Each row of R is roughly a mix of the hidden directions of one of several groups.
R (119 x 11):
[[-54   6 -10  18  10  13 -19  30  -2  -3 -19]
 [ 13  44 -45   5 -21   4   1  17   2  11  14]
 [-10 -24  10  33 -11  24  29   4  42  11   5]
 [ 16 -12 -39  11 -11 -17  -2 -52 -12   2  -6]
 [  0  11  19  -8  17 -12  -3  35  -8 -54 -10]
 [ 18 -18 -15 -38  24 -15  -8   7   4 -25 -38]
 [ 54   9 -18   4  34   5 -10   8  25  -4  -7]
 [  2  18 -32 -25   7  17  12  39   3 -29  20]
 [ 12  24  19 -17  40  36  -1 -26  -4   9 -12]
 [ 25 -35 -24 -14   8   5  15 -17   9  42  14]
 [ 45 -10  14  50 -16  11   3   8   7   2  -8]
 [ -3 -45  -9  12   8 -47  -6  12  15  17  -6]
 [-31  31  -2 -20 -20  37   9 -32  -4 -11   2]
 [-38  -3 -13  -6  18 -12  -1  29 -39 -29   3]
 [ 13  43  19  -3  19   3  11   7 -42  -3  24]
 [-10  24 -13  23  -3   7  36  39  25 -19  -4]
 [ -5  30 -30 -15 -36  14  -9   9 -21  33   6]
 [ -9   3  15   3 -26  53  27 -16 -20   8  10]
 [-54  -4 -11 -26   7 -22 -20 -14 -15 -15   6]
 [ 21  16  24  36  17  25  13 -17   6 -33  14]
 [-43  -4  -2 -12  15 -20 -17   4 -48   3  -5]
 [-17  31   3  14 -48 -11 -27   4 -21 -11  -9]
 [ 42   7 -41 -17  20   0 -17   0  -2  -5 -27]
 [ 19 -53  -7  24  -1   3  18  21  18  19  -8]
 [-38 -15  20 -44  -2 -18 -25 -10   2   4 -16]
 [ 20 -10  16  32   6  -7   1  53  -3 -24  -5]
 [ -2   0  48  33 -14  -6  23  15  -6 -24  14]
 [-31 -31   9  34 -34 -11 -19  -5 -17  11   1]
 [-18  16  -3  13 -47   0 -41 -24  -1  10  -5]
 [-46 -11  -7 -22   8   2  -7  29 -36 -13 -11]
 [ -8 -10  24  15  -5 -28 -23 -30  23   0 -40]
 [-19 -12  16  21  -4  11 -38 -37 -25  20 -10]
 [-45 -17   1 -16 -24  25 -21  -7 -22 -11  22]
 [ 36  37  -1 -12  10  24 -16  13  15 -25 -22]
 [  7  -1 -21 -34 -35 -16  18  43  -6  -2   0]
 [ 39  16  18 -13   0  26  30  15  15  18  26]
 [ 21  37  23  -9 -30  -2 -14  -9 -34   4  23]
 [ 18  13 -40  50 -15 -12 -13   9   5  -8   0]
 [-11  22   5 -58 -28   7   8  13  12  -1 -10]
 [-37 -18 -34 -18   0 -15  18  -6  -7  16  35]
 [ 20  -9  16 -47   0 -12  30  31  -4 -18  -2]
 [ 13 -15   5 -45 -12  31  17  19 -27  14 -13]
 [-43  -1  10 -17   8  -3 -12  28 -23 -38   9]
 [ 51  -6   0  25  12 -27  20   8  -2  10 -24]
 [ -8 -17   3  21  16 -19  23  15 -16 -18  50]
 [ 22  16  31  16  -6  14   7   9  22 -18  47]
 [ -9   5  41 -34  19 -34   1  10  21  14  13]
 [-10 -38  -7   3   7 -48  -2   3  -9  31  17]
 [-12 -27  15 -25 -21 -22 -30 -36  -5 -16 -13]
 [ 44  -1   9  39  -9   1   5 -11  28  26  -7]
 [ -2  17   1 -38  24  41  24   2  15  19 -12]
 [-19  28 -27  31 -16 -30  -9  10  -7  -6  32]
 [ -2 -21 -19  25  -9  22   4   8  36   7 -43]
 [ 24 -22   7  12 -28  36  -9  13 -12  -6 -40]
 [ 38  -9 -12  -1  13  15  -1  -2  48 -18 -26]
 [ 35   9 -19  -4  19 -34  10 -12  -4 -31 -29]
 [ 44  15 -41  -2   1  14  16  23  19  -1 -12]
 [-35  23 -13 -17   3  29  20   2  13  35  20]
 [-45  15 -32  30  12   6 -16  -5  17   0 -21]
 [ 10  -4  16  -6 -21  -1 -27   2   4  28 -54]
 [-47  -2  -7  35  -9  23 -27  15  -4 -16  -5]
 [-45  19 -21   0  24  -4  -7  22 -13 -35  -3]
 [-25  -3  34 -25 -12 -12 -31 -25  31  -5   6]
 [ 57  -4  30  10  -8 -15  13  -8  10  -8  20]
 [-28  19 -21 -38  38 -18 -12  -8 -13   3  11]
 [ -7  -5 -14  -6  34   1  46  25  15   7  28]
 [  1 -46  19  -7  18  18  39  13   0  21   6]
 [-38  20   2 -22  50  12   6 -15   7   5   3]
 [  9 -24   1 -27   5 -31  20  14  37 -28   9]
 [  0  49   5 -20  -7  33  -3   6  -5 -36  -3]
 [-12  32 -34   1  19  -5 -13  22  24 -36 -11]
 [-46  -7 -21   5   3  -2 -28   1  -8  -8 -41]
 [-47 -11   8   3 -26  -4   0 -40  10   9 -20]
 [  5  16  10  33  16 -19 -29 -28 -10  33 -20]
 [-37 -34  -5  26  -2 -43  -1  13   1   8   0]
 [ 53  22  -2 -22   4  -6  22  19 -10 -10  20]
 [ 28 -28  33   1  -1   5  25 -16 -19   8  37]
 [  5  -8 -40  -1 -42 -25 -28   7  10  -6 -14]
 [ 21 -41 -24  16  25 -12   4   5 -29  21  17]
 [  8 -45  -8  35 -13  -5  18  11  35  -1   3]
 [  5 -18  23  15  34  30   0 -23  20  -6 -34]
 [ 32 -11  10  25  26   6  11 -33  31 -21  11]
 [ -6 -25  22  -3  -6  -2  29 -20 -24   7  47]
 [-28  31  -6 -19   1 -17 -24 -28  22 -25 -21]
 [ 60  -3  20   0  26   2   4  -6   5 -12  21]
 [ 45   4  27  10  -2  18  25  27  13  22  11]
 [ 11 -25 -31  10  -9  -1  20 -12 -46  20  19]
 [  6 -11  38   9 -23  42  -3  32   6  12   7]
 [ 43  -7   0  25 -16   9  12 -22  17  39   4]
 [-26   9 -24  14  17  -2  39  39  17  -7   8]
 [ -6  28  23  22  21 -10  -8  28  30 -34   3]
 [-21 -16   2   1  16 -40   7 -37   6  -8  35]
 [-42 -35  20  35  15  -6   7  -6  17  -8  -2]
 [  2  51 -13 -10   1  15 -26  23 -23  11 -19]
 [ 19  -4 -17 -49   0 -17  10 -39  -5  13 -11]
 [-21 -11 -16 -24 -15   4  17  22 -35  25  32]
 [ 12   9 -48  18   5 -11  15 -37 -13  -3  23]
 [-12  29 -26   0  19  11   6  16 -11 -52   6]
 [-18  13  -1 -41  -9 -15   3  27 -29 -15  32]
 [-61   3 -11  -8 -21 -23  -9   9   1 -11 -14]
 [ 33  -9  52  -1 -19  16  -5  21  15 -11  -1]
 [-35 -15   8 -24 -13 -19  20  -7 -14 -18  41]
 [ 36   4  -2  21  24  26   7 -43  13  14   8]
 [-34  31  -7 -18 -17  -8 -20  31 -30   4 -11]
 [-32  13  -9 -40  19  -5  29  16  14   7  25]
 [-31 -31  -9  -6   4 -32  19 -22   6  -4  36]
 [  5   3 -23  24 -49   5 -32 -17  16  14  -6]
 [-17  14 -27  29  11 -22  -8 -35  28  24   4]
 [-13   8  -3  13 -20 -34 -26   7 -50  -9   8]
 [ 31  13 -21  17  -1 -13  18  36  14 -36 -15]
 [-30  -4  -5  14 -15  26 -17  12 -23 -45  16]
 [-19  10  17  -4  -1  15 -36 -46 -15  25   5]
 [-10  -2  -3   2  17 -54  -9 -30  19  23  -8]
 [  5 -12  34 -17 -30  42 -14  17  -2 -23  -4]
 [ -2  -9 -33 -20 -16  24  11  44 -12  27  -3]
 [ 37   9  27  36 -13  11  22   1   2   0  33]
 [ 10 -21 -25  40 -11   8  -6   2 -18  10 -44]
 [-12 -38 -17 -21   5 -43   9  14   1   7  28]
 [ 17 -10  44 -21  35   1   3 -10 -10 -27 -21]]
Here is one row from each group, named. Which group is each of the other rows in?
[-18 -18   1   4   3  -7 -10  33 -38 -36 -26]  Q
[ 17   7  26  -6  16 -15   5  -7  13 -55  24]  D
[ 21   9  37   0 -34   0 -32 -22 -24  -8 -10]  C

[29 21 -3 15  1 40 28 28  0 -5 24]  Q
[-13  -1 -45 -23 -12 -31 -13  -2  15  12  30]  C
[-34   3 -35  38  -3   4 -16 -25   9  22   1]  Q
[ -5  19 -13  38  10  27  -4 -34  -3  33 -13]  D
[-18  -4  28   2  -7  37  -6  50  -2   4 -11]  Q
[-21 -37  -2  -6 -24 -27  -6  33   7  12 -29]  D
[-14  10  12 -45  29 -37   3   4  13  12 -17]  Q
[-12  26  32  25 -13  32   9  -5  -7 -39  -3]  D
[ 27 -27 -38  16 -22   0  -1   0  38  12   1]  C
[ 26 -13  40 -15 -16   9  15  19 -34   0  24]  D
[ 19  14 -17  32  10  21   9  27  12   8 -43]  Q
